In the rows, zero is written as 128.
Each path below is one point turned by a fixed rotation once a step. After each direction that follows a path, write how fast that rotation turns it, in deg/step (0 if it stays still).
Each turn is a multiple of 5 degrees from 10 to 175, or 0.
Each row of a path follows its step; steps can be skipped.
path 1
step 0: [118 124 134 120 130 129 137 125 140 129 121 143 114 127 137 125 119 133
 124 122 132 123 128 124 129 125 128 133 135 140 127 123 131 136 139 125
 122 131 126 122 124 126 137 126 133]
step 1: [122 126 131 117 139 121 137 115 124 122 123 133 122 133 129 123 129 124
 124 137 120 119 130 127 139 144 126 135 142 127 123 119 129 125 134 130
 127 127 126 124 132 129 131 124 132]
step 2: [123 125 130 136 134 133 139 121 135 113 132 134 119 126 123 124 127 124
 139 129 117 123 131 124 127 139 131 127 122 136 120 112 131 134 136 123
 131 124 130 124 122 123 130 125 129]
step 3: [113 119 138 121 133 126 133 120 136 119 121 128 116 132 136 126 119 130
 139 130 119 121 124 125 123 126 128 128 135 129 133 135 138 129 138 129
 127 127 135 127 117 124 132 128 127]
step 4: [121 121 129 123 144 128 136 115 129 114 128 125 132 130 129 125 135 134
 127 129 129 121 132 130 134 136 132 132 131 128 132 121 146 128 132 129
 124 141 129 127 130 130 139 123 133]
step 5: [121 123 131 129 125 137 139 112 140 121 119 142 128 127 127 133 130 125
 132 118 122 127 125 120 125 140 130 133 122 135 128 122 131 129 136 130
 125 131 120 125 124 131 130 134 138]
step 6: [119 123 133 123 140 126 132 125 133 126 129 130 119 141 131 128 126 120
 123 125 115 126 126 126 131 129 117 140 135 131 127 125 136 119 140 128
 128 126 129 130 117 123 137 135 138]
step 7: [114 124 126 131 137 134 138 119 129 128 133 124 121 131 133 126 137 136
 142 135 126 131 134 125 134 139 123 128 125 132 120 119 136 120 131 132
 131 130 127 123 124 131 138 121 138]
step 8: [119 128 135 124 129 127 128 117 137 115 127 136 127 119 127 136 129 131
 141 129 120 119 126 122 125 128 122 128 129 129 134 126 129 132 133 128
 141 130 124 126 114 135 136 130 142]
step 9: [113 124 128 125 137 122 125 120 136 118 129 131 126 127 135 127 124 125
 125 130 128 125 122 125 132 126 117 129 130 129 118 129 139 125 136 117
 120 141 128 129 129 128 146 134 135]
Directions:
[129 128 129 132 128 129 128 128 129 128 129 130 128 125 128 134 125 122
 128 129 125 127 128 127 127 128 130 126 126 125 129 126 127 127 129 126
 130 128 128 127 130 127 130 133 127] | 115
[131 129 126 131 125 132 128 125 131 126 127 127 126 126 126 128 132 129
 131 126 130 126 130 130 128 127 130 130 126 129 126 126 128 128 129 126
 131 127 127 128 129 129 125 126 130] | 130
path 2
step 0: [136 122 126 136 119 133 122 131 127 138 122 123 136 128 133 122 122 128
 133 137 143 131 133 136 129 123 126 128 128 122 125 123 129 128 127 132
 125 130 136 123 132 136 120 119 133]
step 1: [127 129 111 128 136 134 134 130 117 126 126 137 126 130 127 128 126 127
 127 127 130 133 117 138 121 131 123 125 123 118 134 134 129 130 119 133
 130 123 126 127 120 128 132 122 122]
step 2: [134 141 121 118 124 130 128 119 118 123 132 125 131 124 124 131 134 131
 133 129 134 129 147 122 133 122 125 125 128 128 134 125 135 134 131 130
 134 125 123 128 127 131 123 124 128]
step 3: [135 126 125 144 133 128 123 126 116 131 135 126 129 121 130 128 129 133
 131 125 130 115 126 133 116 126 130 129 135 134 129 126 124 121 129 117
 126 124 126 118 129 137 129 126 128]
step 4: [130 130 132 125 123 125 129 117 126 131 126 132 133 125 131 126 138 128
 133 133 124 129 132 143 121 136 124 122 130 122 133 126 132 116 120 138
 124 134 126 127 126 116 127 125 134]
step 5: [133 126 121 131 125 139 126 128 125 128 133 137 124 133 126 132 136 130
 130 130 139 131 128 119 125 123 123 122 123 131 136 121 120 118 137 135
 126 127 136 130 127 127 125 139 119]
step 6: [131 128 135 124 132 125 123 130 121 122 127 133 125 126 121 130 134 129
 125 120 141 131 124 132 127 138 135 132 133 126 126 123 142 126 131 129
 127 121 131 118 121 136 118 125 135]
step 7: [135 136 125 122 125 130 136 124 123 121 133 124 123 132 125 121 130 125
 135 132 127 114 126 136 131 129 124 132 120 133 128 137 122 123 124 127
 124 138 141 123 118 130 129 129 131]
step 8: [132 128 124 126 121 136 124 138 122 130 115 121 133 124 126 139 135 133
 128 139 131 136 130 136 129 124 128 124 139 129 128 125 125 129 125 130
 127 135 132 119 134 133 125 135 128]
step 9: [136 121 116 130 127 135 132 127 127 130 125 134 123 130 127 123 133 128
 130 122 140 130 120 138 128 129 124 127 118 126 123 122 130 131 130 120
 123 127 122 124 129 122 125 112 125]
Directions:
[129 134 128 130 126 130 127 127 131 129 125 130 125 125 126 129 126 126
 129 127 128 125 127 129 126 126 132 123 131 129 126 127 127 129 128 128
 128 131 128 129 127 127 129 127 129] | 80
path 3
step 0: [118 128 128 125 135 123 133 134 116 134 128 141 125 128 129 124 128 135
 125 122 126 121 133 125 140 135 131 131 113 137 126 129 141 131 133 129
 125 122 127 124 128 131 122 136 142]
step 1: [136 131 114 126 124 112 123 140 126 129 124 117 125 130 121 125 129 133
 132 126 122 135 137 134 127 129 134 115 120 137 134 118 131 123 128 124
 124 135 128 130 134 127 129 135 136]
step 2: [121 113 126 120 135 124 132 130 127 123 127 119 118 138 133 124 131 133
 121 128 120 121 129 136 137 132 130 125 115 125 121 133 128 131 129 131
 128 122 121 122 132 126 119 128 144]
step 3: [126 138 128 129 131 125 136 141 133 134 123 122 120 130 128 132 136 124
 134 123 116 134 124 126 125 133 134 120 116 134 128 120 139 130 136 110
 129 126 125 123 129 124 131 129 135]
step 4: [131 130 134 112 130 115 132 123 113 130 125 123 127 126 130 117 126 127
 130 124 117 126 134 132 138 129 127 122 118 120 128 137 137 125 127 126
 122 131 129 126 126 124 119 130 141]
step 5: [129 124 123 134 122 123 137 136 120 146 128 124 119 140 131 123 124 134
 122 119 122 127 127 128 123 131 130 119 119 136 127 116 127 130 129 123
 137 136 127 122 127 124 126 132 138]
step 6: [121 129 122 123 136 121 129 131 122 130 137 119 123 123 123 122 130 129
 138 127 122 112 131 133 133 131 122 115 124 120 129 126 130 131 132 122
 124 114 129 128 137 128 128 131 144]
step 7: [130 125 121 128 132 126 132 126 127 133 127 133 123 131 126 128 131 128
 123 123 112 124 133 136 133 135 140 129 123 139 128 121 136 131 124 110
 128 138 129 123 124 137 118 131 140]
step 8: [121 132 125 125 128 119 132 132 118 126 129 125 112 124 127 128 123 142
 135 121 129 131 133 124 134 129 122 124 113 133 124 131 141 125 125 127
 125 127 124 135 139 125 127 132 143]
step 9: [138 121 119 124 135 118 130 142 128 133 110 123 125 130 130 123 132 124
 124 124 118 119 134 137 136 133 135 122 120 136 128 122 126 129 131 132
 131 130 132 126 130 126 126 137 136]
Directions:
[129 130 130 128 127 127 125 130 125 132 126 131 126 129 126 126 127 128
 128 126 130 128 130 129 129 127 130 124 130 128 129 127 126 124 130 134
 129 127 125 128 126 129 128 129 129] | 85
[127 130 130 128 129 128 128 133 128 129 129 128 128 127 130 128 129 129
 133 127 129 127 127 124 129 131 124 129 128 130 131 127 129 129 132 128
 129 124 129 129 130 129 132 129 126] | 135
